Rows are one point carried round by a steady rotation, each followed by how many ticks it has turned.
The counts run from 0 to 391.
[-0.03  0.57 -0.75 -0.41  2.10 -1.46 -1.39  0.77  0.04 -0.48  0.26 -2.05
  0.84  1.38  1.25 -1.57 -0.48 -4.44 -0.44  1.19 -0.20  0.14  0.98  0.18
 -0.99 -1.85 -0.71 -0.63  1.78  1.65  1.48 -1.77  0.03 -1.15  1.10  1.66
 -1.25 -2.06]
335
[ 0.51  0.41  0.82 -0.76 -0.23 -0.99  0.02 -0.38  1.43 -0.32  1.43 -0.27
  1.04  1.93 -0.11 -1.50 -1.29 -4.40 -1.98  0.23 -0.34 -1.22 -1.52  2.41
  1.18 -0.83 -0.12 -0.93  0.89  1.04 -1.16 -0.82  1.35 -1.64  2.79  1.09
  0.56 -1.35]
175
[ 1.66  0.69 -0.90 -1.28 -0.31 -0.51 -0.69  1.79  2.17 -1.35  0.65 -1.60
 -1.11  0.66 -0.29 -0.75 -0.18 -4.07 -1.56  0.67 -0.35 -0.87 -1.03  1.01
 -0.57 -1.65  0.08 -0.95  1.79  2.29  1.16 -1.76  0.49 -1.18  1.77  1.42
  0.72 -1.02]
301
[ 1.35  1.13 -0.12 -0.91  0.55 -0.97 -0.14 -1.51  0.10 -0.28  0.13 -2.15
  0.50  2.05  1.16 -0.81 -2.61 -3.55 -1.96  1.37  0.55 -3.00  0.26  0.45
  1.25 -0.89 -0.62 -2.36 -0.01 -0.34 -0.85 -0.84 -0.38 -1.15  1.03  1.61
 -0.17 -1.49]
251
[-0.19  1.06  0.47 -1.52  0.73  0.15 -1.07 -0.09  1.24 -1.13  0.35  0.42
 -1.27  1.69 -1.89 -0.89 -1.37 -3.91 -0.81 -0.05 -2.13  0.76 -1.38  0.20
  0.42 -0.54 -1.49 -0.67  0.81  2.70  0.23 -1.77 -0.47 -2.02  1.63  1.64
 -0.88 -1.56]
314
[ 1.49  1.92  0.73 -2.55 -1.28 -0.76 -2.14  0.09  1.15 -0.74  2.09 -0.05
 -0.30  1.06 -1.21 -0.38 -0.84 -2.49 -1.96  0.48 -0.89  0.96  1.13  2.26
  0.49 -1.04 -0.84  1.28  0.16  1.04 -0.29 -1.72 -0.85 -2.02  1.49  2.41
 -0.99 -1.23]
183
[ 0.52  1.75 -2.55 -1.58  0.65  0.20  0.28  0.78  0.50 -1.79  1.00 -1.85
  0.80  2.15  0.58  0.11 -1.82 -3.39 -1.93  0.59 -1.03 -1.53 -0.13  1.72
 -0.04 -0.76 -2.26 -0.86  1.24 -0.29 -1.25 -0.21  0.74  0.10  0.94  1.36
 -2.37 -0.52]
355
[ 0.65  0.96 -0.05 -1.10  0.42 -0.17 -1.67  0.81  1.50 -0.83  1.11 -0.24
 -1.01  1.57 -1.52 -1.31 -0.25 -4.33 -1.65 -0.46 -0.78  0.74 -1.22  1.39
  0.45 -1.31 -0.25 -0.05  0.22  2.62  0.87 -1.44 -0.63 -2.28  2.24  0.61
  0.20 -2.13]
179
[ 1.04  2.10 -1.90 -2.31 -0.25  0.12 -0.88  0.60  0.53 -1.05  1.69 -1.93
  0.92  1.69  0.36  0.41 -1.80 -2.52 -2.15  1.03 -0.66 -1.28  1.36  2.08
  0.34 -0.95 -1.82 -0.41  0.99 -0.57 -1.46 -0.60  0.12  0.02  0.78  2.12
 -2.64 -0.66]
353
[-0.31  1.08 -1.47 -1.52 -0.86 -0.81 -0.21 -1.67  1.33 -1.96  1.87 -1.28
  0.67  1.55 -0.01 -0.59 -1.35 -3.68 -2.13 -0.15 -0.55  0.19  1.11  2.18
  1.91  0.57 -2.47  1.18  0.01 -0.12 -0.20 -0.62  0.19 -0.32  1.12  1.54
 -1.54 -1.60]
18
[ 0.46  0.77 -0.43 -1.77  0.01 -1.78 -2.58 -0.66  0.10  0.52  1.70 -0.56
  0.91  2.20 -0.19 -1.14 -1.96 -2.53 -0.57  1.58 -0.26 -0.22  1.05  2.42
  0.46 -0.98 -1.15 -0.29  0.64  0.81 -1.12 -1.45  0.47 -1.55  1.67  2.29
 -2.28 -1.35]
94
[ 1.09  2.39 -0.60 -2.42 -0.22  0.52 -2.02 -0.10  0.88 -1.09  0.07 -1.40
 -1.50  1.01 -1.72 -0.24 -2.03 -1.94 -1.13  0.67 -0.74 -0.37  1.68  1.07
  0.64 -0.73 -1.96  0.14  0.85  1.79 -0.39 -1.81 -2.16 -0.89  0.49  1.94
 -1.85 -2.14]
104
[ 0.56  1.31  0.94 -0.49 -0.10 -1.76  0.45 -0.48  1.79 -1.94  0.56 -1.54
  0.42  0.53  0.00 -1.84 -0.27 -4.41 -1.82  0.18  0.05  0.49  0.76  1.91
  0.84 -0.70 -0.89  1.84  1.45  1.24  1.00 -1.09 -0.59 -0.89  1.75  1.03
  1.00 -2.63]
288
[ 2.29  0.07 -0.16 -1.99 -0.69 -1.92 -2.59  0.28  1.35 -0.23  1.64 -1.21
 -0.60  1.31 -0.37 -0.80 -1.31 -3.15 -1.11  1.54 -0.82  0.27  0.28  1.09
 -0.76 -1.81  0.06 -0.62  0.53  0.76  0.58 -1.66  0.42 -2.42  1.23  3.28
 -0.99 -0.18]
305
[ 1.14  2.52  0.18 -2.25  0.97  0.04  0.16 -0.08 -0.35 -1.81 -0.10 -0.25
 -0.56  1.54  0.76 -0.20 -1.57 -2.89 -1.13  1.90 -1.30 -1.07 -0.48 -1.13
 -1.17 -1.15 -2.28 -1.28  1.43  1.44  0.46 -2.17 -0.68 -1.61  0.70  2.46
 -1.32 -0.39]
326
[ 0.93  1.21 -0.02 -1.70 -0.39 -0.58 -1.91 -0.09  0.47 -0.98  2.21 -0.57
 -0.15  1.09  0.57 -0.68  0.34 -4.15 -2.36  0.23 -0.02  1.13  0.86  0.71
  0.51 -1.24 -0.15  0.53 -0.82  1.31  2.06 -1.86 -0.89 -2.37  1.47  1.78
  0.30 -1.80]
46
[-0.01  1.39  0.15 -1.50  1.10 -1.15 -1.91 -1.19 -1.18  0.63  1.18 -0.22
  1.34  2.47  1.26 -1.16 -1.71 -3.16 -0.97  1.77  0.03 -0.65  1.07  0.65
  0.53 -0.86 -1.10 -1.31  0.26  1.12 -0.21 -2.24 -0.10 -1.92  1.46  2.19
 -1.53 -1.90]
339
[ 0.13  1.98 -1.32 -0.97  1.58 -0.99 -0.02 -1.28 -0.79 -2.14  0.25 -1.03
  0.46  2.30  1.24 -1.61 -0.61 -4.08 -1.29  0.24 -0.10  0.06  0.40  0.66
  0.34 -0.34 -2.88  0.76 -0.42  0.36  1.16 -0.80 -1.24 -1.22  1.10  0.42
 -1.35 -2.29]
369
[ 1.40  0.64  1.08 -0.69  0.26 -0.59 -1.04 -1.69  1.64 -0.98  0.27 -1.88
 -1.06  1.38 -1.49 -0.93 -2.32 -4.01 -1.85 -0.62 -1.16  0.35  0.98  0.46
  1.61 -0.57 -0.67 -0.28 -0.69 -0.04 -0.33 -0.51 -1.82 -1.79  0.62  1.76
 -0.65 -2.21]
149
[ 0.37  2.73  0.93 -1.24  0.44 -0.73  0.29  0.94  1.07 -1.64  0.26 -1.13
  0.79  0.35 -0.07 -1.25 -0.18 -3.55 -1.72  0.71 -0.39  0.39  1.40  2.01
 -0.23 -1.12 -1.06  1.71  2.76  1.84  0.12 -1.69 -0.86 -0.55  1.60  1.29
  0.02 -2.57]
75
[ 1.32  0.57  0.63 -0.73  0.67 -0.40 -1.09 -1.50  1.54 -1.04  0.07 -1.68
 -1.33  1.81 -1.44 -0.77 -2.18 -4.36 -1.73 -0.70 -1.39  0.02  0.11  0.01
  1.23 -0.71 -0.97 -0.89 -0.99  0.25 -0.03 -0.39 -1.73 -2.08  0.67  1.56
 -0.85 -1.93]
148
[ 0.03  0.65 -0.76 -0.77  1.94 -1.50 -1.66  0.30 -0.61 -0.32  0.52 -1.33
  0.74  1.70  1.45 -1.54 -0.57 -4.15 -0.47  1.40 -0.20  0.24  0.99  0.01
 -0.86 -1.71 -0.82 -0.74  1.25  1.60  1.45 -1.92 -0.11 -1.56  1.22  1.86
 -1.34 -2.10]
336
[ 1.01  3.04 -0.20 -2.09  0.75 -0.82 -0.31  1.14 -0.40 -2.02  0.90 -0.22
  0.52  1.06  1.17 -0.86  0.34 -3.13 -1.40  1.66 -0.29  0.42  0.51  0.90
 -1.45 -1.67 -1.72  1.04  1.62  1.69  1.49 -2.16 -0.61 -1.44  1.38  1.39
 -0.61 -1.46]
78
[ 2.56  1.88 -1.04 -1.96 -0.59  0.83 -1.00  0.52  1.48 -2.15  0.50 -1.85
 -2.28  1.42 -1.41  0.02 -1.07 -3.53 -2.32 -0.40 -0.64 -0.51 -0.72  0.51
  0.35 -1.34 -0.99 -0.75 -0.95  0.68  0.71 -0.67 -1.98 -1.55  0.94  1.00
 -0.29 -1.13]
270
[-0.51  1.59  0.34 -1.49  0.71 -0.79 -1.63 -1.23 -1.01  0.59  1.42  0.01
  1.43  2.22  1.11 -1.01 -1.84 -3.15 -1.35  1.62  0.07 -1.16  0.96  1.00
  1.27 -0.61 -1.05 -1.34  0.36  1.12 -1.00 -2.20  0.00 -1.54  1.77  2.08
 -1.43 -2.13]
340
[ 2.37  2.38  1.58 -1.58 -0.89 -0.17  0.95 -0.40  1.39 -1.61  0.29 -1.64
 -0.38  0.59  0.38 -0.53 -1.58 -3.14 -3.04  0.89  0.12 -2.09  0.27  0.61
  0.94 -1.10 -0.28 -0.42  0.86  0.51 -0.75 -1.13 -1.32 -1.08  1.17  1.69
  1.43 -1.49]
162
[ 1.34  1.09 -1.34 -1.02  1.81  0.14 -0.77  0.03  0.45 -1.40 -0.62 -1.95
 -1.30  2.58 -0.82 -0.69 -2.34 -3.67 -1.04  0.16 -1.31 -1.17 -0.82 -0.26
 -0.15 -1.33 -1.98 -2.04  0.21  0.63 -0.21 -0.22 -1.17 -1.34  0.79  1.03
 -1.97 -1.19]
359
[ 0.32  2.20 -1.15 -2.18  0.64  1.06 -1.80  0.21  0.36 -1.17  0.18 -0.58
 -1.72  1.68 -1.99 -0.42 -1.66 -2.72 -0.90  0.25 -0.96 -0.22 -0.08  0.55
  0.67 -0.78 -2.23 -0.43  0.59  2.78 -0.02 -1.77 -1.73 -1.29  1.04  0.92
 -1.56 -2.14]
102
[ 1.24  2.31 -1.19 -1.05 -0.34 -0.01  0.74  0.28  1.19 -1.74 -0.14 -2.91
 -0.33  0.58  0.45 -0.72 -0.91 -3.35 -2.39  0.47  1.16 -2.21  0.85  1.76
  1.16 -0.82 -0.85  0.14  1.15  1.17  0.34 -1.16 -1.36  0.07  1.39  0.35
  1.00 -2.48]
377
[ 1.51  1.01 -0.72 -0.87  1.70 -0.10 -1.13 -0.45  0.45 -1.08 -0.87 -2.15
 -1.49  2.42 -1.13 -0.83 -2.71 -3.68 -0.95  0.16 -1.21 -0.99 -0.31 -0.29
  0.07 -1.25 -1.61 -2.02 -0.01  0.50 -0.44 -0.19 -1.68 -1.39  0.54  1.21
 -1.82 -1.50]
360
[ 1.96  1.94 -1.46 -1.81 -0.36  1.10 -0.57  0.59  1.44 -2.29  0.66 -1.45
 -2.09  1.60 -1.21  0.01 -0.87 -3.64 -2.50 -0.57 -0.76 -0.68 -1.16  0.48
  0.55 -0.97 -1.30 -0.56 -0.74  1.19  0.73 -0.55 -1.51 -1.38  1.16  0.49
 -0.11 -1.22]
269
[ 0.03  1.57 -0.89 -1.88  0.06 -0.82 -1.21 -2.31 -0.90 -0.49  1.41 -0.80
  0.44  2.19  1.43 -0.77 -1.31 -3.25 -1.63  1.41  0.66 -1.02  1.17  0.34
  1.56 -0.01 -1.80 -0.70 -1.02  0.81  0.77 -2.04 -0.92 -1.52  1.11  1.73
 -0.83 -2.25]
126
[ 2.35  0.73  1.03 -1.35 -0.43 -1.41 -1.29  0.44  2.14 -0.78  1.23 -1.72
  0.15  0.98 -0.70 -0.57 -1.74 -3.32 -1.82  0.52 -1.61  0.49  0.91  1.65
 -0.35 -1.60 -0.36  0.12  1.43 -0.65 -1.08 -0.55  0.21 -1.50  0.94  3.05
 -1.57 -0.59]
61
